(in the rows, 128 means zero)
One turn moves each row of this set onto another row. After a few examples, where does it send each row asked below?
z_974: [113 105 133 144 105 154 136 108 114 115 113 135 132 186 146 108 118  91
 123 131 146 134 161  91 144 138 125 136 154 152 114 149 114 136 136 147
 121 125  99 165 131 130 149 126 129]
z_256: [116  49 127 132 131 157 155  80 134  95 119 113 142 187 149 106 130 103
 143 116 148 143 150 118 118 118 103 172 145 154 142 152 106 119 154 137
 154 131 105 124 111 115 152 131 105]
z_163: [114  53 134 127 122 146 144  66 135 109 121 109 130 185 147 114 133  88
 129 117 143 140 148 122 118 113 111 168 138 158 131 145 114 112 156 135
 144 128 106 133 110 129 142 148 100]
z_37: [105 109 106 120 146 154 132 130 127 117 118 118 136 183 144 126  88  85
  88 121 135 139 156 129 145 130 107 161 139 160 144 134 111 130 115 138
 140 142 103 142 110  97 142 136 104]
z_598: [120 111  99 121 132 172 147 126 141 116 119 115 137 178 139 127 100  82
  93 114 142 151 142 134 148 121 108 164 119 163 136 120  97 142 116 146
 140 137 114 140 108 106 145 128  94]
z_414: [125 135 147 145  87 168 142 121 145 114 114 114 129 178 136  86  95 109
 152 125 137 153 162 110 130 124 111 184 131 135 129 140 123 124 149 164
 154 127 109 154 110 134 147 140 117]
z_442: [106 106 118 119 135 141 144 127 153  99 135 133 149 191 150 102 131 106
 120 106 141 141 132 110 124 108 106 162 141 168 189 144 134 112 132 161
 143 142 127 139 116 150 153 115 100]
z_926: [112  60 133 143 112 160 155  98 150  97 123 114 147 179 142 100 131 112
 136 127 138 149 168 130 110  99 109 143 133 162 123 130 115 105 155 157
 163 124 101 149 105 129 143 148 122]
z_125: [119  63 131 113  99 144 136 150 146 123 108 109 120 186 143  93 115 120
 138 109 132 142 135 118 136 121 107 147 134 171 136 149 114 106 152 116
 137 120 123 150 121 138 138 149 106]
z_741: [130 146  94 134 147 169 149 105 132 101 115 127 159 190 141 105 124 100
 139 121 148 132 143  99 129 107 118 145 139 134 124 130 128 138 150 135
 138 143 101 147 115 149 149 122 118]
z_542: [116 129 129 121 139 138 149  96 137 111 115 117 136 191 146 123 121 117
 184 114 142 142 146 105 150  96 112 153 136 180 136 142 110 115 131 139
 138 146 127 131 112  82 144 147 101]
z_140: [152 128 120 118 120 154 150 102 134 111 110 121 143 182 133 125 133 115
 105 109 148 163 133 113 122 101 106 137 117 147 159 130 124 130 135 134
 145 156 100 124 113 155 150 126  86]
z_335: [122  97 115 136  98 147 146  97 125 118 114 114 131 185 141  97 122  98
 113 116 149 141 151  88 148 136 117 135 144 138 117 145 115 155 132 154
 139 109 117 171 113 138 145 142 103]
z_745: [132  86 127 126 100 157 141 152 139 117 103 104 160 178 135 128 100 109
 110 118 132 146 155  95 160 102 104 172 130 188 132 139 119 128 150 166
 149 130 107 140 112  99 146 157 117]
z_367: [122  65 135 115 101 154 137 149 146 118 109 119 124 188 146  99 119 115
 146 112 135 139 131 118 137 124 111 155 137 180 138 149 107 106 152 109
 130 128 119 143 127 133 144 134 109]
z_902: [115 153  98 125 142 152 141  96 120 108 110 124 143 188 147 116 126 106
 123 123 131 123 131 109 128 107 123 146 145 129 130 147 118 136 151 139
 131 139 109 145 104 154 155 141 125]
z_832: [132 118 120 119 141 139 136 110 118 111  97 118 141 184 139 127 120 134
 104 116 141 146 148  97 109 112 106 138 142 135 170 145 130 127 125 120
 142 156  92 131 127 136 145 135 108]
z_311: [115 105 125 120 130 156 143 135 150 117 119 128 141 181 147 113 138 101
 125 104 147 153 130 110 115  92 110 163 116 164 169 132 117 107 135 169
 123 138 129 143 136 154 151 113 115]
z_85: [105  65 147 137 119 161 147  99 135 107 113 118 141 178 151 110 137 115
 130 126 135 142 160 130 106 101 112 147 141 160 130 148  94  96 157 159
 149 126 108 148 112 121 149 145 137]
z_747: [127  83 125 120 103 153 138 134 136 114 107 111 155 181 142 137 102 103
 110 118 129 133 144  91 163 114 111 187 143 194 140 147 119 137 145 148
 141 134 105 133 113  94 148 152 112]
z_748: [132  85 125 120  97 155 140 130 142 115 111 110 154 180 138 136 105  95
 109 116 131 138 142  95 167 110 112 185 134 198 134 139 122 137 147 150
 140 134 107 133 110 103 147 152 105]
z_914: [126 154 130 114 105 150 146 105 137 115 112 116 141 183 136 117 101 103
 131 122 137 149 127 118 122  87 110 137 115 162 137 125 131 142 132 147
 134 135 120 129 114  81 143 162 116]
z_451: [134  78 147 118 134 160 144 119 152 108 123 132 156 184 136 113 166 115
 148 129 143 146 154 103 110  86 111 161 135 159 120 141 118  98 139 141
 154 137 115 142 118 118 135 144 127]
z_257: [128  91 134 121  99 154 137 145 137 122 105 107 158 179 140 130 106 105
  99 115 129 141 150  96 160 103 109 169 134 192 134 144 115 124 150 168
 147 128 113 146 107 101 145 162 115]
z_721: [109 113 101 127 134 167 142 148 133 115 112 115 136 174 138 127  88  96
  99 126 133 152 159 139 139 116 107 156 120 158 132 123 101 130 117 153
 140 138 101 139 114 102 145 135 120]
z_836: [125 152 137 119 123 155 144 115 134 109 112 125 158 190 140 109 100 107
 133 121 146 142 138 105 122  97 106 132 133 166 148 132 132 136 132 142
 142 141 117 136 121  63 143 146 115]
z_22: [ 95  98 105 121 134 125 136 136 151 103 125 118 137 185 143 103 115 120
 122 115 130 140 149 109 113 101 105 157 135 154 178 136 152 115 126 159
 143 133 115 144 121 152 144 139 118]
z_55: [119  67 127 115  94 147 141 145 153 110 120 118 124 190 144  92 116 120
 143 114 130 140 132 124 144 125 109 151 139 180 142 149 117 111 152 112
 143 125 119 142 112 139 144 143 101]
z_681: [105  93 105 119 131 137 137 126 147 115 113 116 124 178 141 119 122 105
 132 112 137 147 136 106 110  96 111 176 116 154 163 126 138 121 124 149
 116 135 115 136 142 156 144 130 122]
z_874: [124 145  95 130 153 164 147 111 120 108 100 117 153 186 145 107 124 114
 131 117 144 131 139  95 121 106 114 145 141 119 129 143 111 139 148 143
 138 135 111 151 116 143 151 132 127]
z_665: [110 118 113 123 134 167 138 135 142 118 123 122 145 180 143 121 102  88
  79 119 135 142 154 132 144 121 112 143 133 170 138 122 102 125 117 153
 149 136 116 162 103 104 140 138 104]
z_733: [125  67 135 116 103 153 141 157 146 116 114 117 130 190 143  88 116 117
 145 109 139 148 136 122 142 122 103 146 134 175 142 154 109 102 158 122
 144 126 121 140 117 135 146 134 102]
z_239: [128 150 137 110 118 154 145 100 133 120 107 118 147 187 142 116 108 101
 124 112 146 142 122 103 123  97 109 141 126 161 147 134 122 144 129 141
 134 136 130 135 120  69 143 153 107]
z_820: [119  85 135 112 121 138 145 114 147 102 130 125 140 183 135 113 155 126
 141 136 123 145 149 124 114  84 108 162 136 152 125 154 125 103 143 149
 163 132 113 125  92 130 145 167 127]
z_571: [122 103 125 141 107 151 147 118 101 112 113 128 134 188 141 100 109  93
 133 126 153 153 156 105 155 136 105 143 142 137 122 166 107 139 149 165
 133 126  98 133 119 131 166 118 118]
z_46: [120 107 108 144  83 157 161 108 129  96 124 129 132 183 141  99 118 109
 131 130 140 147 146 112 155 131 116 141 141 147 120 148 108 158 138 162
 143 118 106 145 102 140 164 128 117]
z_565: [115 128 123 119 130 130 148  88 144 114 117 111 128 190 142 124 121 114
 178 114 137 142 143 108 150  93 116 152 129 180 129 132 120 120 130 138
 138 141 128 137 107  92 139 160  97]
z_933: [134  77 141 110 138 141 142 103 140 105 135 132 150 193 135 110 154  98
 146 128 145 148 147 112 125  96 101 173 138 157 131 160 133 100 149 136
 158 143 111 115 102 125 144 143 102]
z_653: [131 136 130 121 119 147 141 106 137 108 112 131 145 181 142 126 137 133
  90 118 131 143 141 111 113 105 117 121 141 156 166 137 124 121 128 133
 148 154 103 147 109 148 146 141 106]
z_724: [142 126 117 131 123 159 147 124 131 103 101 126 144 176 133 129 123 133
 121 125 142 161 152 110 109  97 109 135 121 146 153 125 126 126 129 131
 139 159  83 124 131 144 150 123 121]
z_796: [125 131 146 134  88 163 140  92 145 117 117 115 120 181 141  95 105  97
 142 116 137 142 141 103 135 135 119 200 138 139 136 145 118 135 144 146
 144 128 120 154 107 135 146 141  96]
z_585: [126 154 102 129 143 153 141 102 124 112 117 122 152 191 140 105 123  92
 125 119 143 135 142 111 132 103 114 135 135 130 122 138 131 127 159 148
 141 139 105 148 102 160 148 138 111]
z_887: [128 149 126 116 118 145 145 107 131 110 115 117 148 190 133 110  89  98
 138 121 145 149 136 112 127  95 101 141 122 159 144 131 145 142 134 140
 141 141 109 118 116  73 144 153 106]
z_390: [122 126 147 140 104 164 136 107 136 111 113 118 129 185 142  91  93 103
 153 122 141 140 156  95 133 141 112 202 150 135 141 153 125 130 144 140
 146 134 108 148 118 120 147 130 109]
z_663: [118 136 160 139  96 168 135 115 141 121 109 118 132 180 146  87 106 112
 136 119 136 139 157  98 125 132 118 180 147 138 136 149 113 119 144 159
 151 125 122 173 112 126 143 144 118]
z_399: [129  67 128 105 135 143 146  98 144 111 117 115 137 183 137 119 160 119
 143 122 136 143 138 101 111  93 107 182 136 144 128 151 118 119 131 130
 151 129 123 128 111 118 137 160 114]
z_386: [119 131 127 125 134 134 152 109 141 113 115 108 139 190 139 112 117 124
 180 113 141 151 155 110 147  86 105 138 125 172 130 135 116 111 136 158
 152 137 128 139 104  89 141 158 102]
z_547: [114 132 136 120 136 134 144 105 136 125 107 108 133 188 143 120 124 120
 173 111 141 146 152 105 143  86 111 138 127 173 128 138 108 105 134 155
 139 136 134 147 112  87 139 161 108]

z_741 -> z_585
z_163 -> z_85
z_653 -> z_832
Where do these go?
z_933 -> z_820
z_571 -> z_46
z_311 -> z_442
z_665 -> z_37
z_733 -> z_55
z_836 -> z_887
z_547 -> z_542
z_745 -> z_748
z_390 -> z_414

One turn moves each row of this set onto another row. After a few examples, where does it send each row asked below?
z_557: [127 128 160 122 139 101 115 153 144 128 139 111 146 115 121 132 137 142
 141 127 107 127 130 135 128 140]
z_488: [120 134 135 107 132 143 111 142 145 110 120 142 149 120 143 100 138 124
 120 126 125 138 128 106 144 112]
z_804: [123 103 163 124 139 115 123 136 150 132 116 119 147 112 114 118 138 112
 132 130 113 124 125 146 104 140]
z_45: [110 139 129 116 104 137 116 133 152 101 102 139 150 120 137 121 138 129
 114 130 128 151 139 132 123 115]
z_614: [126  87 121 123 133 115 123 139 130 117 123 107 113 125 124 140 112 136
 140 117 122 114 108 137 150 117]
z_86: [147 143 145 138 135 143 145 102 123 127 134 143 128 150 129 115 117 125
 132 139 150 137 147 135 137 149]
z_19: [116 126 130 115 122 128 101 134 132 117 117 147 145 115 136 116 148 121
 121 121 141 128 143 117 140  91]
z_134: [134 150 133 117 145 135 150 139 127 120 140 128 121 155 119 138 108 115
 139 136 117 118 113 132 143 123]
z_247: [138 142 137 120 143 146 148 119 126 121 131 131 111 161 125 116 101 120
 134 139 139 128 127 131 133 147]
z_420: [113 100 146 109 131 106 105 128 141 134 117 111 130 111 126 131 135 122
 138 113 125 111 124 127 105 133]
z_278: [143 144 119 143 102 132 123  93 128 141 131 142 141 134 141 138 127 127
 129 136 152 127 151 127 127 134]
z_652: [132 133 120 130 114 130 126 106 125 136 120 136 114 155 128 130 116 124
 131 137 173 122 150 135 119 134]
z_302: [122 126 150 116 131 132 115 142 130 118 119 141 145 120 124 123 146 118
 116 117 112 121 129 135 154  87]
z_922: [130 134 119 126 109 134 125 116 143 150 113 123 119 159 122 149 121 114
 129 128 144 100 120 137 132 113]
z_263: [140 144 133 134 139 130 152 110 117 106 131 148 137 136 124 116 122 109
 148 123 152 147 130 121 125 133]
z_850: [114 131 131 108 104 133 102 121 126 108 108 134 131 113 130 143 131 127
 113 113 114 131 131 137 137 101]
z_80: [146 140 142 138 143 138 158 118 118 122 120 123 115 156 115 120 110 120
 140 115 134 113 122 125 139 128]
z_192: [139 143 122 137 120 122 141 128 120 135 123 115 115 161 119 148 106 134
 126 135 137 103 142 136 131 118]
z_24: [129 116 149 133 122  95 107 146 147 125 121 115 148 110 111 126 147 136
 147 118 138 132 136 135 111 131]
z_635: [133  97 131 135 131 137 134 130 156 127 124 107 133 128 145 126 110 142
 127 131 102 125 112 134 153 144]
z_508: [148 138 140 144 127 140 144 123 138 147 115 119 120 167 116 128 117 125
 129 127 139 102 127 137 142 122]
z_293: [134 116 147 130 120 110 104 131 140 132 130 119 152  99 124 124 132 130
 124 142 110 132 142 144 106 148]
z_447: [143 103 141 147 151 119 149 145 136 110 135 125 148 119 130 111 123 132
 138 137 117 141 123 139 153 130]
z_318: [116  86 141 123 140 124 138 131 143 107 118 133 126 125 128 120 122 121
 143 137 141 153 118 159 135 143]
z_605: [127  97 115 132 128 105 116 126 114 109 146 130 132 106 140 134 118 144
 137 139 140 142 148 137 140 132]
z_765: [128  89 121 135 127 127 124 108 143 115 121 129 137 111 150 107 121 134
 137 130 147 148 131 122 132 152]
z_145: [115 133 143 108 116 149 121 133 147  99  96 134 135 123 126 124 130 120
 115 114 108 141 114 136 134 112]
z_792: [145 141 121 145 113 124 130 100 112 136 125 125 118 146 129 141 115 136
 129 123 151 108 150 122 133 123]
z_144: [155 146 126 142 125 137 140 112 127 133 122 118 131 145 126 135 118 122
 136 107 122 107 113 111 145 115]
z_853: [119 140 120 106 124 133 126 110 124 122 135 149 118 143 134 135 116 110
 137 146 159 140 138 136 120 141]
z_461: [132 146 113 140 115 106 134 126 115 124 128 130 131 142 120 156 123 123
 137 129 150 118 145 130 123 101]
z_589: [146 118 137 122 120 117  96 133 139 131 127 105 137 103 121 120 124 138
 133 120 104 120 121 123 115 145]
z_756: [142 142 146 131 133 154 151 112 149 137 124 142 137 153 128 117 123 105
 134 140 133 134 120 142 139 143]
z_404: [118  94 121 140 107 110 121 127 150 132 120 118 136 124 140 150 123 143
 125 144 136 134 141 159 135 130]
z_100: [138 112 146 120 131 115 104 133 144 115 119 119 137 105 114 105 133 127
 149 111 131 140 116 124 110 147]
z_124: [135  88 118 157 122 109 129 131 143 127 109 109 142 120 132 129 131 136
 135 119 139 115 130 128 137 110]
z_118: [116 130 148 108 123 137 110 124 121 103 126 153 139 109 131 126 137 119
 116 127 116 146 137 143 144 109]
z_472: [134 141 132 136 129 123 149 112 111 114 126 141 124 147 121 128 115 121
 136 138 164 138 155 139 117 135]
z_549: [118 143 124 119 111 134 110 147 155 117 108 125 151 127 140 123 134 136
 110 126 113 125 131 115 139 101]
z_13: [115 115 150 103 139 108 103 129 134 125 143 120 133 104 135 127 132 136
 141 124 119 132 134 124 117 153]

z_80 -> z_508
z_605 -> z_765
z_144 -> z_922
Where do these go?
z_804 -> z_557
z_45 -> z_118

